128 stands for zero in the data rows.
Some points, one per row:
array([175, 142, 134, 151, 145, 123, 96, 89, 82, 73, 89, 119, 135, 128, 138, 171, 191])
array([105, 102, 123, 145, 137, 122, 139, 171, 163, 118, 97, 125, 155, 141, 112, 107, 114])
array([154, 126, 116, 109, 89, 85, 107, 122, 111, 110, 141, 175, 165, 125, 116, 149, 170])
array([123, 125, 111, 104, 115, 131, 124, 114, 129, 157, 154, 124, 114, 131, 156, 143, 133])
array([147, 163, 159, 123, 115, 103, 86, 91, 83, 112, 126, 115, 142, 161, 176, 150, 142])
array([142, 162, 150, 145, 175, 202, 165, 101, 89, 127, 151, 121, 91, 90, 87, 78, 99])
array([153, 132, 146, 156, 135, 108, 95, 87, 78, 77, 99, 128, 135, 126, 152, 184, 185])
array([144, 139, 155, 152, 128, 106, 99, 92, 82, 87, 111, 130, 127, 130, 154, 177, 169])
array([122, 122, 121, 97, 96, 122, 127, 118, 112, 143, 168, 150, 124, 119, 145, 162, 147])
array([124, 139, 158, 141, 129, 137, 156, 141, 112, 99, 122, 136, 127, 113, 115, 116, 126])
array([142, 126, 121, 106, 95, 105, 121, 124, 107, 119, 154, 167, 140, 113, 132, 162, 163])
array([118, 117, 102, 97, 114, 132, 123, 113, 136, 167, 160, 122, 110, 137, 157, 146, 124])
array([100, 123, 149, 148, 126, 138, 178, 163, 117, 90, 117, 151, 137, 114, 102, 103, 108])
array([124, 119, 111, 107, 123, 128, 119, 110, 138, 161, 145, 122, 114, 139, 154, 140, 125])
array([144, 162, 145, 148, 169, 191, 153, 101, 95, 130, 137, 119, 100, 89, 93, 94, 102])
array([118, 113, 108, 113, 134, 133, 120, 126, 158, 159, 134, 111, 123, 151, 147, 128, 118])
array([136, 159, 164, 139, 108, 98, 92, 78, 78, 100, 124, 127, 128, 152, 179, 170, 143])
array([108, 121, 138, 151, 128, 128, 157, 171, 137, 97, 108, 139, 148, 126, 103, 117, 108])
array([125, 148, 156, 137, 140, 167, 176, 134, 90, 101, 139, 144, 120, 97, 104, 102, 101])
array([116, 110, 96, 86, 109, 134, 123, 112, 134, 178, 174, 128, 108, 139, 163, 151, 117])
array([100, 107, 138, 151, 131, 126, 156, 174, 144, 103, 103, 140, 156, 126, 105, 103, 107])
array([163, 161, 138, 118, 107, 97, 87, 91, 107, 115, 116, 128, 156, 167, 150, 132, 140])
array([162, 150, 152, 181, 193, 154, 105, 101, 127, 134, 112, 93, 94, 90, 83, 103, 143])
array([124, 121, 107, 103, 116, 129, 122, 112, 130, 157, 154, 125, 111, 133, 155, 143, 127])
array([143, 132, 131, 125, 102, 117, 119, 109, 103, 122, 138, 148, 139, 119, 127, 149, 155])
array([156, 175, 148, 118, 97, 94, 80, 70, 94, 117, 124, 125, 153, 188, 179, 140, 129])
array([112, 105, 118, 141, 137, 121, 128, 163, 162, 124, 101, 121, 149, 143, 118, 111, 116])
array([143, 130, 122, 119, 101, 99, 120, 121, 119, 114, 140, 155, 138, 120, 128, 155, 160])
array([137, 149, 162, 146, 116, 102, 95, 86, 78, 95, 121, 128, 125, 139, 169, 175, 152])
array([121, 123, 121, 136, 143, 130, 123, 136, 141, 129, 109, 120, 137, 139, 131, 119, 132])
array([106, 106, 122, 140, 138, 125, 129, 159, 165, 126, 99, 118, 148, 143, 116, 109, 116])
array([128, 164, 155, 138, 171, 213, 186, 114, 83, 121, 157, 131, 91, 78, 83, 73, 82])
array([128, 124, 119, 103, 100, 118, 128, 113, 111, 137, 162, 149, 120, 116, 144, 158, 143])
array([93, 87, 108, 148, 144, 124, 132, 182, 184, 127, 92, 122, 158, 149, 117, 97, 107])
array([162, 148, 164, 199, 199, 144, 97, 110, 137, 130, 100, 87, 88, 81, 77, 108, 151])
array([111, 106, 127, 144, 136, 122, 137, 163, 158, 117, 100, 123, 148, 138, 114, 112, 117])
array([156, 131, 122, 116, 100, 90, 107, 124, 112, 106, 138, 166, 166, 132, 118, 143, 166])
array([129, 135, 133, 142, 129, 121, 128, 137, 129, 115, 105, 121, 144, 128, 125, 125, 137])
array([144, 127, 120, 111, 95, 97, 116, 121, 109, 114, 147, 168, 147, 118, 125, 153, 163])
array([125, 116, 102, 107, 132, 133, 114, 125, 148, 164, 129, 107, 124, 150, 149, 132, 117])
array([157, 149, 177, 204, 180, 122, 101, 121, 138, 115, 88, 91, 88, 80, 85, 125, 160])
array([122, 119, 101, 94, 110, 127, 127, 116, 134, 170, 172, 126, 106, 127, 150, 148, 128])
array([121, 152, 155, 138, 144, 177, 178, 132, 92, 105, 142, 141, 111, 95, 98, 100, 98])
array([122, 151, 155, 138, 142, 172, 176, 130, 89, 106, 138, 139, 111, 99, 104, 103, 101])
array([150, 123, 119, 109, 90, 87, 113, 125, 106, 113, 146, 180, 159, 124, 120, 152, 171])
array([136, 125, 123, 108, 103, 112, 123, 116, 110, 124, 159, 153, 128, 119, 137, 157, 151])
array([150, 164, 151, 125, 111, 103, 93, 84, 93, 113, 120, 121, 137, 161, 165, 146, 134])
array([143, 158, 158, 139, 111, 97, 98, 78, 87, 102, 122, 125, 132, 153, 175, 156, 152])
array([110, 134, 154, 145, 129, 152, 174, 155, 109, 93, 123, 148, 131, 104, 103, 108, 104])
array([106, 94, 84, 105, 138, 135, 117, 136, 182, 183, 134, 100, 125, 161, 153, 118, 105])
array([89, 80, 135, 147, 133, 133, 157, 221, 166, 112, 91, 144, 170, 135, 95, 93, 96])
array([112, 99, 108, 135, 140, 126, 126, 157, 174, 141, 101, 113, 146, 153, 126, 111, 116])
array([87, 102, 137, 154, 132, 129, 169, 196, 153, 97, 100, 146, 161, 124, 97, 99, 101])
array([124, 115, 108, 116, 132, 131, 118, 122, 152, 158, 135, 113, 121, 149, 150, 128, 119])
array([120, 120, 112, 101, 98, 118, 124, 111, 118, 145, 171, 151, 113, 120, 143, 159, 139])
array([126, 124, 114, 102, 116, 131, 121, 114, 134, 154, 158, 123, 110, 130, 160, 144, 130])
array([129, 163, 149, 144, 173, 211, 169, 115, 86, 129, 153, 124, 95, 86, 98, 86, 89])
array([119, 116, 103, 95, 113, 131, 125, 112, 132, 166, 165, 128, 109, 133, 159, 150, 126])
array([130, 124, 119, 100, 96, 113, 125, 118, 110, 131, 165, 157, 126, 113, 139, 162, 151])
array([105, 103, 127, 140, 137, 121, 131, 163, 162, 104, 92, 126, 140, 139, 113, 103, 109])
array([122, 116, 97, 116, 137, 133, 116, 123, 159, 159, 133, 102, 122, 155, 148, 135, 112])
array([117, 117, 106, 100, 123, 136, 129, 107, 133, 171, 152, 116, 106, 150, 158, 141, 125])
array([111, 111, 134, 147, 136, 123, 143, 161, 139, 104, 102, 127, 146, 131, 113, 114, 119])
array([153, 166, 152, 118, 104, 98, 84, 82, 94, 117, 121, 123, 143, 171, 168, 141, 131])
array([147, 167, 158, 122, 106, 94, 84, 78, 85, 115, 120, 125, 141, 174, 173, 144, 131])
array([105, 121, 145, 142, 129, 139, 177, 160, 128, 97, 117, 143, 138, 113, 104, 113, 105])
array([96, 89, 119, 151, 139, 126, 142, 178, 168, 116, 95, 127, 157, 141, 108, 97, 108])
array([121, 112, 114, 121, 134, 129, 120, 134, 159, 153, 117, 109, 132, 150, 132, 119, 120])
array([75, 104, 153, 151, 130, 139, 203, 206, 138, 84, 108, 154, 157, 103, 86, 94, 91])
array([134, 124, 116, 107, 97, 104, 122, 124, 111, 118, 155, 160, 126, 118, 134, 163, 155])
array([121, 107, 108, 126, 138, 132, 117, 134, 159, 149, 123, 113, 131, 154, 149, 119, 115])
array([136, 130, 127, 117, 98, 109, 128, 121, 108, 128, 157, 154, 129, 114, 139, 163, 145])
array([143, 141, 128, 115, 107, 103, 109, 117, 103, 115, 145, 152, 131, 127, 124, 148, 162])
array([109, 98, 112, 136, 143, 122, 129, 167, 166, 128, 98, 119, 148, 154, 120, 111, 111])
array([164, 170, 148, 178, 231, 196, 123, 82, 121, 150, 129, 91, 74, 81, 65, 73, 122])
array([126, 137, 129, 127, 110, 127, 133, 110, 120, 127, 133, 133, 121, 123, 138, 150, 142])
array([165, 140, 129, 113, 101, 89, 93, 111, 116, 106, 123, 163, 171, 146, 128, 136, 160])
array([129, 124, 123, 132, 136, 125, 120, 131, 140, 129, 111, 115, 133, 140, 132, 123, 129])
array([107, 119, 134, 146, 130, 126, 142, 162, 142, 107, 107, 123, 150, 125, 107, 112, 117])
array([117, 105, 100, 122, 138, 130, 117, 139, 168, 156, 118, 106, 132, 155, 140, 118, 113])
array([135, 122, 119, 104, 92, 104, 123, 121, 104, 123, 162, 167, 132, 112, 134, 161, 156])
array([114, 107, 102, 123, 139, 132, 115, 136, 166, 154, 121, 105, 132, 150, 142, 119, 115])
array([111, 108, 122, 144, 136, 120, 135, 165, 161, 119, 98, 125, 150, 139, 114, 110, 117])
array([136, 143, 161, 151, 123, 101, 99, 86, 80, 91, 114, 128, 125, 134, 164, 181, 167])
array([136, 128, 104, 94, 93, 112, 120, 127, 109, 130, 161, 165, 126, 116, 149, 148, 155])
array([134, 129, 126, 114, 98, 104, 124, 118, 98, 128, 149, 156, 131, 106, 135, 156, 162])
array([164, 164, 139, 117, 106, 96, 81, 88, 105, 116, 116, 127, 159, 172, 153, 131, 139])
array([154, 186, 211, 196, 124, 98, 125, 150, 115, 88, 77, 92, 80, 77, 111, 156, 154])
Then 16 other points, each followed by its number:
array([101, 96, 120, 150, 140, 128, 140, 178, 166, 122, 99, 119, 159, 148, 112, 98, 108]) 0
array([136, 159, 166, 139, 108, 95, 89, 75, 74, 103, 125, 126, 127, 155, 183, 174, 144]) 1
array([155, 156, 143, 150, 172, 173, 130, 98, 108, 128, 130, 110, 100, 100, 98, 100, 124]) 2
array([128, 131, 126, 101, 103, 113, 126, 113, 111, 132, 162, 154, 122, 117, 139, 156, 150]) 3
array([122, 122, 121, 97, 112, 121, 133, 117, 110, 143, 154, 147, 111, 117, 148, 150, 133]) 4
array([118, 109, 110, 110, 138, 136, 116, 127, 150, 159, 132, 108, 124, 139, 140, 125, 114]) 5
array([122, 115, 110, 118, 130, 130, 118, 122, 147, 155, 130, 107, 124, 151, 144, 123, 119]) 6
array([148, 156, 179, 183, 146, 111, 113, 128, 124, 102, 94, 99, 99, 92, 110, 141, 155]) 7
array([101, 99, 78, 79, 116, 140, 124, 118, 161, 200, 176, 115, 105, 149, 171, 141, 107]) 8
array([145, 156, 151, 145, 171, 178, 146, 99, 92, 122, 150, 120, 101, 101, 101, 93, 111]) 9
array([125, 121, 110, 109, 126, 130, 118, 118, 141, 156, 138, 114, 118, 141, 148, 135, 123]) 10
array([119, 108, 112, 132, 140, 124, 121, 146, 161, 141, 108, 110, 139, 149, 131, 117, 119]) 11
array([119, 111, 106, 120, 137, 129, 116, 133, 160, 154, 123, 108, 133, 147, 142, 123, 117]) 12
array([144, 137, 129, 112, 113, 110, 130, 117, 105, 124, 138, 140, 123, 118, 155, 147, 153]) 13
array([136, 165, 151, 138, 172, 202, 173, 107, 89, 124, 147, 126, 92, 88, 91, 82, 94]) 14
array([102, 105, 129, 148, 138, 123, 146, 177, 158, 111, 99, 133, 155, 133, 107, 107, 112]) 15
Which of these numbered points is nearest to each point below, looking only along the 7 directions in which the first points spread most? Its number follows each.
array([130, 125, 118, 126, 132, 128, 117, 123, 141, 138, 119, 114, 129, 142, 139, 128, 127]) > 6
array([126, 123, 110, 100, 106, 126, 124, 111, 121, 150, 160, 134, 112, 129, 153, 153, 130]) > 4
array([123, 124, 115, 102, 107, 128, 127, 109, 120, 147, 155, 132, 111, 126, 155, 149, 135]) > 4
array([109, 161, 165, 136, 164, 227, 218, 132, 75, 109, 163, 148, 94, 70, 75, 64, 63]) > 14
array([126, 110, 120, 136, 135, 127, 124, 142, 157, 133, 102, 116, 133, 148, 129, 118, 121]) > 11
array([111, 102, 91, 105, 134, 134, 118, 128, 167, 179, 141, 103, 120, 156, 155, 126, 110]) > 5
array([148, 178, 218, 209, 139, 101, 118, 149, 121, 83, 72, 83, 72, 68, 108, 148, 156]) > 7
array([122, 122, 111, 100, 108, 126, 125, 112, 121, 152, 163, 136, 111, 126, 152, 152, 133]) > 4
array([128, 160, 147, 144, 168, 206, 191, 124, 82, 110, 159, 128, 97, 87, 91, 73, 86]) > 14
array([125, 121, 110, 108, 123, 131, 120, 117, 135, 156, 144, 119, 115, 138, 151, 140, 126]) > 10
array([104, 106, 131, 148, 134, 124, 147, 178, 154, 108, 100, 134, 152, 131, 107, 106, 114]) > 15
array([78, 68, 39, 51, 115, 150, 127, 124, 195, 253, 200, 105, 95, 166, 193, 137, 83]) > 8
array([139, 159, 150, 140, 160, 179, 156, 107, 94, 122, 141, 126, 102, 98, 101, 98, 109]) > 9
array([52, 32, 59, 134, 161, 128, 137, 230, 255, 170, 81, 99, 180, 186, 113, 67, 64]) > 0
array([148, 144, 130, 130, 114, 106, 101, 112, 108, 101, 118, 142, 147, 136, 122, 145, 162]) > 13
array([142, 166, 144, 152, 174, 186, 153, 95, 95, 120, 139, 120, 94, 97, 94, 94, 101]) > 9
array([132, 124, 121, 126, 136, 127, 121, 126, 140, 138, 118, 111, 130, 143, 136, 128, 127]) > 6
array([134, 122, 120, 106, 93, 106, 126, 121, 110, 125, 160, 166, 134, 112, 130, 158, 155]) > 3
array([101, 90, 106, 139, 144, 124, 134, 174, 186, 139, 98, 113, 156, 152, 118, 103, 107]) > 0
array([118, 129, 105, 95, 107, 117, 131, 118, 119, 146, 162, 125, 109, 128, 160, 150, 137]) > 4
array([135, 150, 167, 142, 115, 91, 89, 79, 79, 97, 110, 127, 130, 148, 181, 170, 154]) > 1
array([151, 157, 202, 215, 162, 105, 106, 138, 135, 100, 79, 85, 81, 69, 89, 139, 164]) > 7
array([119, 113, 104, 123, 134, 126, 117, 138, 158, 149, 117, 104, 132, 149, 141, 119, 120]) > 12
array([99, 151, 159, 140, 151, 194, 216, 152, 86, 97, 152, 156, 109, 74, 87, 79, 74]) > 14
array([128, 125, 111, 118, 122, 124, 118, 122, 131, 148, 146, 119, 111, 132, 159, 138, 127]) > 10
array([126, 158, 154, 143, 160, 201, 174, 117, 86, 119, 146, 131, 92, 84, 96, 85, 90]) > 14
array([127, 128, 113, 101, 80, 97, 129, 119, 110, 135, 169, 175, 134, 110, 136, 170, 154]) > 3
array([106, 152, 159, 138, 147, 195, 207, 142, 85, 101, 149, 152, 109, 82, 87, 83, 80]) > 14
array([147, 143, 167, 144, 110, 101, 95, 82, 83, 91, 119, 126, 126, 146, 183, 178, 156]) > 1
array([144, 163, 160, 133, 107, 97, 86, 80, 82, 109, 124, 124, 133, 160, 179, 162, 137]) > 1
array([101, 93, 112, 144, 138, 122, 135, 175, 175, 129, 95, 121, 154, 151, 116, 104, 110]) > 0
array([133, 126, 122, 102, 99, 114, 124, 115, 109, 132, 161, 154, 123, 115, 139, 158, 146]) > 3
array([102, 104, 87, 85, 121, 129, 125, 118, 147, 192, 180, 123, 106, 141, 165, 146, 112]) > 8
array([156, 156, 171, 197, 168, 117, 102, 135, 134, 105, 91, 97, 88, 77, 95, 136, 163]) > 7
array([104, 99, 81, 65, 97, 132, 132, 112, 140, 196, 199, 143, 97, 132, 171, 158, 117]) > 8
array([129, 126, 121, 100, 92, 110, 129, 118, 108, 128, 160, 157, 128, 116, 137, 158, 154]) > 3
array([122, 103, 109, 121, 138, 130, 121, 134, 167, 157, 120, 103, 130, 150, 139, 124, 122]) > 12
array([113, 154, 160, 140, 154, 198, 196, 130, 84, 107, 150, 144, 105, 84, 90, 87, 85]) > 14
array([118, 110, 114, 129, 138, 123, 120, 144, 160, 137, 107, 113, 141, 147, 129, 117, 120]) > 11
array([124, 124, 115, 127, 141, 132, 113, 122, 141, 134, 118, 119, 134, 147, 140, 129, 129]) > 6
array([94, 72, 116, 141, 155, 121, 144, 187, 190, 145, 97, 122, 163, 154, 111, 94, 102]) > 0
array([148, 156, 177, 179, 142, 111, 114, 125, 125, 100, 98, 104, 98, 99, 110, 143, 152]) > 7
array([127, 108, 111, 123, 134, 125, 116, 133, 159, 151, 113, 113, 131, 148, 141, 122, 116]) > 12
array([103, 106, 133, 148, 134, 123, 151, 174, 152, 108, 100, 134, 151, 132, 107, 107, 114]) > 15
array([124, 118, 107, 116, 132, 131, 119, 123, 148, 155, 132, 109, 122, 145, 145, 130, 121]) > 6
array([117, 105, 102, 121, 140, 130, 120, 140, 168, 155, 116, 104, 132, 154, 141, 116, 117]) > 12
array([155, 158, 183, 198, 162, 110, 104, 131, 133, 103, 90, 92, 92, 80, 94, 135, 161]) > 7
array([108, 101, 86, 83, 106, 138, 128, 115, 145, 187, 177, 123, 100, 140, 166, 150, 120]) > 8
array([121, 121, 108, 99, 108, 128, 126, 110, 123, 154, 162, 134, 111, 125, 154, 152, 131]) > 4
array([152, 150, 138, 125, 119, 108, 101, 111, 111, 111, 118, 131, 150, 142, 130, 135, 149]) > 13
array([115, 112, 118, 137, 135, 124, 122, 146, 175, 142, 103, 108, 148, 146, 135, 113, 123]) > 11
array([113, 100, 100, 129, 140, 127, 112, 139, 160, 149, 118, 101, 136, 149, 140, 127, 113]) > 12
array([155, 153, 147, 160, 173, 161, 118, 99, 116, 128, 122, 106, 101, 102, 98, 105, 133]) > 2
array([150, 165, 201, 207, 151, 104, 110, 137, 128, 99, 81, 88, 82, 75, 101, 145, 161]) > 7
array([140, 157, 161, 136, 108, 103, 86, 79, 82, 104, 123, 126, 131, 155, 176, 160, 137]) > 1
array([118, 113, 107, 114, 140, 131, 117, 127, 150, 163, 136, 110, 129, 147, 149, 135, 126]) > 5
array([143, 161, 149, 143, 169, 187, 153, 102, 96, 126, 139, 119, 99, 94, 96, 92, 106]) > 9
array([160, 154, 145, 177, 205, 170, 107, 94, 127, 144, 113, 92, 84, 83, 82, 94, 137]) > 2
array([117, 121, 113, 94, 108, 132, 135, 114, 126, 156, 165, 133, 108, 121, 147, 160, 135]) > 4
array([129, 125, 118, 122, 135, 128, 117, 122, 142, 146, 125, 110, 126, 143, 141, 127, 126]) > 6
array([123, 121, 94, 111, 131, 129, 123, 121, 161, 166, 131, 109, 120, 152, 142, 126, 122]) > 5
array([125, 112, 113, 124, 140, 130, 120, 131, 164, 147, 123, 97, 131, 153, 132, 119, 115]) > 12
array([128, 118, 119, 125, 129, 136, 107, 119, 142, 151, 118, 103, 125, 143, 148, 129, 129]) > 6
array([132, 161, 152, 138, 163, 194, 170, 112, 87, 121, 147, 130, 100, 90, 93, 88, 96]) > 14
array([123, 116, 107, 118, 134, 130, 118, 128, 150, 155, 127, 108, 125, 148, 144, 127, 121]) > 6
array([114, 105, 114, 131, 145, 129, 128, 147, 164, 135, 107, 120, 142, 146, 128, 108, 121]) > 11
array([147, 181, 223, 204, 133, 100, 125, 150, 120, 82, 75, 78, 70, 65, 109, 150, 151]) > 7
array([167, 155, 131, 114, 106, 91, 87, 102, 115, 116, 116, 139, 169, 160, 129, 130, 151]) > 13
array([140, 159, 149, 140, 158, 179, 155, 107, 95, 121, 140, 124, 103, 98, 100, 99, 109]) > 9
array([159, 156, 145, 165, 194, 177, 124, 92, 115, 138, 125, 100, 91, 93, 85, 92, 128]) > 2
array([106, 109, 137, 149, 131, 126, 151, 174, 145, 102, 100, 139, 148, 129, 103, 108, 115]) > 15
array([116, 125, 113, 103, 103, 141, 130, 92, 117, 146, 160, 134, 117, 126, 157, 157, 134]) > 4
array([135, 135, 128, 116, 113, 123, 120, 112, 112, 126, 141, 127, 120, 126, 141, 149, 142]) > 13
array([140, 167, 148, 140, 157, 182, 152, 115, 99, 116, 147, 121, 97, 103, 96, 95, 103]) > 9
array([121, 115, 110, 114, 131, 134, 120, 128, 155, 159, 127, 105, 130, 147, 148, 125, 121]) > 6
array([128, 123, 118, 103, 95, 113, 125, 115, 110, 134, 161, 158, 123, 114, 141, 160, 147]) > 3
array([127, 126, 114, 106, 110, 126, 136, 109, 109, 146, 159, 132, 113, 125, 152, 161, 141]) > 4
array([123, 124, 111, 97, 113, 120, 125, 109, 116, 153, 164, 135, 114, 125, 157, 153, 134]) > 4
array([106, 116, 142, 157, 137, 132, 156, 178, 151, 100, 106, 145, 148, 117, 108, 113, 117]) > 15
array([123, 120, 109, 107, 125, 133, 119, 116, 137, 160, 146, 115, 114, 142, 152, 138, 124]) > 10
array([136, 159, 149, 139, 158, 183, 160, 108, 92, 120, 142, 126, 101, 97, 100, 97, 106]) > 9
array([124, 122, 107, 102, 124, 130, 123, 115, 140, 160, 150, 121, 117, 138, 152, 139, 125]) > 10
array([112, 106, 88, 100, 128, 137, 118, 123, 162, 179, 146, 108, 117, 153, 157, 127, 110]) > 5
array([100, 91, 72, 85, 126, 142, 122, 123, 178, 206, 162, 104, 111, 160, 167, 129, 101]) > 8
array([119, 124, 99, 127, 139, 132, 109, 127, 146, 161, 122, 109, 121, 149, 154, 116, 123]) > 6
array([104, 107, 134, 150, 133, 125, 149, 174, 151, 107, 99, 138, 153, 130, 106, 107, 112]) > 15
array([129, 122, 117, 126, 134, 128, 118, 127, 143, 140, 116, 111, 130, 142, 138, 127, 127]) > 6
array([130, 125, 122, 105, 101, 116, 124, 112, 110, 131, 157, 151, 121, 115, 142, 159, 146]) > 3
array([154, 150, 183, 195, 159, 115, 104, 127, 129, 109, 94, 91, 94, 84, 95, 135, 160]) > 7
array([103, 102, 139, 144, 131, 126, 150, 180, 163, 102, 104, 139, 154, 129, 104, 106, 109]) > 15
array([131, 117, 116, 105, 96, 105, 126, 114, 113, 127, 165, 158, 125, 108, 146, 163, 156]) > 3
array([103, 98, 116, 143, 141, 121, 137, 170, 174, 128, 97, 120, 155, 143, 117, 104, 113]) > 0
array([119, 161, 149, 136, 162, 192, 178, 116, 91, 124, 149, 139, 94, 86, 95, 81, 91]) > 14
array([119, 112, 96, 113, 133, 130, 124, 123, 156, 166, 132, 114, 125, 153, 150, 134, 117]) > 5
array([116, 105, 109, 130, 139, 125, 121, 146, 166, 144, 109, 111, 140, 151, 130, 115, 116]) > 11
array([116, 108, 115, 138, 140, 123, 125, 152, 161, 133, 104, 115, 145, 146, 126, 114, 119]) > 11
array([124, 114, 109, 121, 137, 129, 119, 126, 149, 149, 121, 108, 129, 147, 139, 128, 121]) > 6
array([103, 100, 114, 143, 142, 121, 128, 165, 168, 127, 100, 119, 149, 147, 119, 107, 112]) > 0
array([108, 107, 89, 82, 111, 136, 126, 112, 147, 189, 177, 122, 103, 139, 168, 151, 114]) > 8
array([119, 159, 154, 137, 154, 193, 191, 130, 86, 108, 147, 143, 105, 88, 92, 89, 86]) > 14
array([121, 112, 106, 120, 137, 129, 119, 130, 155, 151, 121, 108, 128, 149, 140, 125, 121]) > 12
array([136, 121, 115, 103, 88, 100, 123, 122, 108, 123, 163, 175, 138, 114, 130, 163, 163]) > 3
array([114, 106, 85, 113, 136, 127, 117, 133, 165, 179, 131, 102, 120, 156, 153, 123, 109]) > 5
array([105, 106, 87, 85, 117, 138, 125, 116, 153, 191, 166, 108, 114, 141, 159, 144, 111]) > 8
array([121, 121, 114, 97, 105, 123, 127, 112, 119, 146, 166, 135, 112, 124, 152, 156, 138]) > 4
array([107, 101, 113, 139, 142, 122, 130, 166, 172, 131, 98, 116, 152, 148, 118, 107, 109]) > 0
array([120, 122, 109, 102, 108, 124, 128, 116, 122, 159, 160, 129, 112, 127, 156, 152, 128]) > 4
array([112, 107, 90, 108, 127, 138, 116, 125, 164, 172, 144, 112, 117, 154, 154, 132, 114]) > 5
array([119, 111, 109, 117, 128, 136, 117, 126, 143, 157, 131, 112, 123, 149, 148, 128, 124]) > 6
array([124, 111, 107, 126, 138, 126, 121, 135, 157, 151, 114, 104, 135, 151, 136, 119, 122]) > 12
array([94, 80, 66, 96, 140, 139, 118, 143, 201, 207, 143, 93, 124, 170, 161, 114, 93]) > 8
array([145, 162, 165, 130, 101, 93, 84, 78, 83, 117, 123, 129, 136, 169, 181, 160, 129]) > 1
array([161, 156, 146, 172, 196, 173, 115, 93, 118, 140, 120, 99, 91, 89, 84, 93, 132]) > 2
array([149, 160, 146, 148, 181, 194, 149, 96, 97, 132, 140, 113, 92, 92, 90, 84, 109]) > 9
array([117, 111, 106, 115, 135, 129, 115, 129, 159, 157, 125, 106, 125, 149, 144, 121, 116]) > 12
array([160, 152, 134, 121, 116, 108, 97, 104, 112, 110, 113, 135, 148, 145, 132, 130, 149]) > 13
array([89, 88, 117, 143, 143, 120, 154, 196, 182, 121, 88, 131, 159, 143, 97, 97, 103]) > 0
array([128, 123, 113, 102, 121, 129, 118, 113, 130, 153, 146, 120, 113, 136, 154, 145, 124]) > 10
array([132, 120, 118, 102, 113, 130, 121, 106, 125, 152, 162, 135, 111, 126, 152, 152, 132]) > 4
array([121, 113, 105, 114, 133, 131, 118, 126, 153, 160, 131, 108, 124, 149, 147, 128, 119]) > 6
array([104, 84, 97, 139, 151, 121, 127, 166, 189, 143, 97, 112, 154, 152, 121, 109, 108]) > 0
array([85, 68, 83, 138, 151, 129, 126, 178, 216, 162, 108, 95, 155, 167, 120, 93, 89]) > 0
array([109, 113, 149, 149, 129, 133, 155, 166, 137, 101, 105, 145, 144, 125, 104, 112, 114]) > 15
array([115, 99, 101, 101, 133, 132, 128, 120, 149, 161, 141, 116, 115, 146, 156, 137, 116]) > 5
array([116, 110, 111, 130, 141, 127, 120, 146, 166, 143, 109, 109, 140, 145, 132, 115, 117]) > 11
array([84, 65, 52, 91, 142, 138, 118, 150, 221, 219, 138, 88, 127, 183, 162, 106, 84]) > 8
array([159, 176, 157, 122, 107, 91, 71, 73, 96, 111, 115, 128, 144, 180, 182, 148, 129]) > 1
array([155, 186, 210, 168, 116, 116, 139, 135, 91, 79, 79, 90, 84, 90, 131, 154, 160]) > 7
array([125, 124, 117, 101, 106, 124, 123, 115, 118, 146, 162, 137, 111, 123, 151, 152, 136]) > 4
array([123, 114, 111, 123, 136, 129, 117, 132, 155, 148, 118, 108, 131, 148, 139, 122, 122]) > 12
array([122, 115, 104, 113, 131, 131, 116, 123, 154, 159, 131, 108, 122, 149, 148, 128, 121]) > 6
array([111, 107, 95, 80, 104, 135, 128, 114, 137, 178, 183, 134, 104, 131, 166, 155, 122]) > 8
array([165, 185, 199, 170, 116, 112, 131, 131, 103, 84, 88, 94, 83, 95, 131, 145, 144]) > 7
array([124, 124, 107, 107, 122, 133, 116, 113, 136, 158, 148, 114, 115, 138, 150, 139, 123]) > 10
array([158, 155, 151, 174, 190, 157, 104, 102, 128, 130, 108, 95, 98, 94, 89, 98, 144]) > 2
array([118, 113, 118, 136, 138, 123, 122, 143, 154, 132, 105, 114, 139, 145, 128, 118, 122]) > 11
array([118, 108, 98, 111, 134, 132, 116, 130, 163, 168, 131, 106, 126, 154, 148, 125, 115]) > 5
array([108, 99, 88, 89, 127, 134, 118, 119, 171, 188, 150, 108, 114, 161, 162, 122, 114]) > 8
array([102, 92, 107, 137, 147, 113, 129, 164, 165, 146, 96, 120, 153, 157, 126, 102, 110]) > 0
array([143, 156, 147, 139, 165, 169, 143, 100, 99, 129, 139, 119, 105, 103, 97, 100, 113]) > 9
